Rows are one point carried round by a steady rotation, each followed by how many ticks it has turned.
The counts run from 0 to 511.
[ -7   2  -9   4  -9   4  13 -14 -21   5  -8 -18   8  15  14 -10   8   2
 -27   4   2  -1  -7  -3  25  -6  -3   4  -3 -19  -1   8 -14]  222
[  0   4  -3  -4   9  -2  14   7   2  15  -4   7  -5  25  23   2 -20 -15
   8 -17  -5   1  -6   2  17   2   5   6 -12  -6   9   2 -19]  341
[-11  -2   2 -13  22   3  18  -2 -13  21  -4 -11 -13  -7  17  -6  -4  -1
 -14 -12   8  -2  18   9  28   8 -17  -4  -9 -12  -1  -3   0]  66
[ 25   0   0  31   8  -1  -1   4 -10  -2 -13   4 -17 -12  26 -17   5   6
  -3  -5  16  14   4   4  13  -2  -2  -1   6   4   6  -6 -19]  388
[ 20  -1  -2  -9   6  -5 -13  -1  -6   5  10  -3 -15 -20  18 -22   0   9
 -15 -17   7  11  18  -3   7  -4  -9   1 -11  -5   1 -10 -20]  54
[  2   4   3  16   5  12  19  -4 -19   4 -19   8  -5  17   5  16 -13   5
  10  -5   0  -6  -1  -7  19  -2 -20 -12   5 -15   3  10 -18]  79
[ -2   4  -4 -17  14  11  21   5   4   1 -18  15  -2  24   6   1 -22 -14
  12  -1   5  -2  -7   5  14  -2  -9  11  -9 -21   4  -7   2]  413
[  4   0  -7  17   2   1 -12  10  17  -4   9   0  -9   3   8 -23  -3  -4
   1  20  24  -8 -13  25   7   4   3  -3 -11  12 -17 -13  -7]  456
[  1   8   2  -1  -7 -18  -5   1  -9  17  20  -8 -12 -10 -16   6 -12  -1
 -19  -1 -14   1  14  -2  13  18   9   5   2  -5  16   5 -25]  280
[ -9   5   4   5 -19  -6   5 -10  -2   9   1  12  -6   9 -19  -8 -12  -7
   2  23 -14  10  -1   4   1  -1  22 -12  13  16 -11  13 -17]  504
[ -5 -15  16 -29   0  -1  -6  16   9   2  -8  14 -29   8   4 -15  -9 -10
  19 -10   7   8   7  -2  -6  -8   0   8 -18  -1  -7  -3   1]  261
[ -6   5  -1 -24 -18  -7  -7 -12 -13  13  28 -10  -2  -6 -15  -3 -10  11
 -17  -3 -13   3  16  -2  13   9  -2  -9  -2  -9 -11   4 -15]  285
[  6  12  -5  -8  12   2  12   7   8 -20  -3  16 -23   7   2 -10   1   5
   9   3  15  23  -6  -5 -23  -4   2   9 -11  14 -13 -17 -12]  325
[ -6  10   2 -18  15  10  29  -7 -16  -4  -8   2  -8  18   3  11   4  -3
   0  -9  -1   5  -6 -14   8 -13 -21  15 -18 -21   1   2  -8]  484
[  6   3   4 -21  12   7   8   3 -13  -7 -10  11 -24 -12  -5  -1  -4  13
   0 -20   2   4  25  -4   6   6 -28  -1  -9 -16  -5 -12  -1]  476
[  8  -6  -4 -15 -29 -13 -13  -8   9 -15  18  -4  -6   3 -16 -15  -9  19
   2   7  -2   8  -8 -12  -9   3  13   6  -3   7 -15   4 -15]  439
[ -4 -14  20  27  -9 -13  -6   3  -6  -1 -15 -15 -27 -13   6 -21  13   8
 -14   9  19   3  11   8   8  -2  14  -4  -2   9   5   3  -3]  381
[-15 -19  19 -18 -20  -4   9  -4  -2  10   8  -3   3   4 -29   1 -15  18
   1  12  -6  -3  10  -8   3 -11   1   3  -9   4 -13   3   4]  23
[ 16   4  -1 -14   3  -5 -12  11   0  -7  21  -4 -25 -12  -7  -2 -17  13
 -11 -10   3  -4  20   3   7  11 -13   4 -11 -23   5 -21   0]  131
[ 21   0  -8  15  -9   2  26   0   4 -13   8  16  14  20  -2  -9  -7  20
  -5   2   1  16  -2  -8  -1 -12   6  14   4   6   0 -13 -14]  169
[-15   1  -8 -10  -6  11  -3 -12  -2 -17 -17   1 -22  22  -3  -2  -2   6
  -5   4  10 -11 -12   7   5   2 -19  -9 -13 -11 -24   8  -5]  147
[  3  -6   5  45 -11  -1  15   7  -9   0  -7   4  -2   8   4   2  -4  22
 -16   4   3  -2   8   6  19   8  -4  -5   9   3   8   0 -14]  233
[  2 -25  13  -9 -24  -8   4   2  12  -6  -1   6  -9   4   3 -16  -5  24
   8  -5   2  11   1 -16  -5  -1   8  13 -12  12  -8   3 -12]  101
[-12  16 -12   0  15   7   5   2   3 -24   7 -13 -17  13 -11  12  -7   6
 -15  16  16 -15 -13   8  10   6 -13  12 -19 -20  -2 -12  -2]  140
[  3 -23  19   3  -9 -15   0   6  -4  30   6  -6   1   2  22 -16  -3  -4
   4   0   7   9   2  -5   7 -23  11   9 -14   6   4   8 -14]  108
[ 10  -3  13   9  11  -7  19  11  -9  -4  -7   2 -16 -15  -3  -7  14  14
  -8  -4   4  18  27 -12 -10 -15   4  10  -5   5  11 -16  -9]  322
[  8  -7   6  10 -22  -1   9  -5 -15  15  -9   6   3  20  14   4  -9   6
   5  -6 -14   9  -2 -14  16  -8   9  -4   2  -5   5  19 -30]  501
[  2 -12   6   1   8   0  16   9  22  -4   7   8   1  11  -8 -16 -21  -8
  13  19  11   3  -7  21  -4  -7  19  19 -10  12   3 -20   7]  182
[ -2  13 -10  -1   6   3  10  14  13   2  -1   9  -8  30   7   4 -21 -20
   5   6   1   0  -8  14   8  10  15   8  -3  -7  10  -4 -13]  342
[ 23  -7  -3  -4  -9 -10   5 -20 -13   4   5 -13   7 -13  11 -13  -8  13
   0   3   9  10 -22 -14  11  -5  11  18  -1  -3   5  11 -18]  442
[  9  12  -1  28  10   3   0   8  -1  -4   9  -3  -7   6   5 -13   6  -7
  -7  20  12  -7   2  28   9 -15   4  -1  -5  -3   0 -26   2]  461
[ 22  -6   1  -7 -12  -6  -1 -14 -12   7   7   3   0  -8  -7   4 -31  10
   4  -9  -9  -4  -3  -9  21   8  -1   8   9 -22  12   8 -10]  358
[-37   0  14 -14  -1   2  17   2  -3   3 -12  -5 -31  18 -16  11  -1   6
  -8  -2  -4   8   7  -3  -1  12  -6   0 -17   4 -11   5 -10]  487
[-14  -5  -2   2 -13  -4   2 -11   6  -5   5  -5  -5   7 -13 -11 -18  14
 -12  21  15 -15  -7  23  11  22  -1   3  -1   1 -16   0   8]  296
[ 16   7  -3  -4   6   3 -21  18  12  -3   7  10 -18   7  -4   2 -17 -17
  29  13  10 -14 -10  13  -4  -6  -2  -2  -8  -8  -1  -7 -15]  194
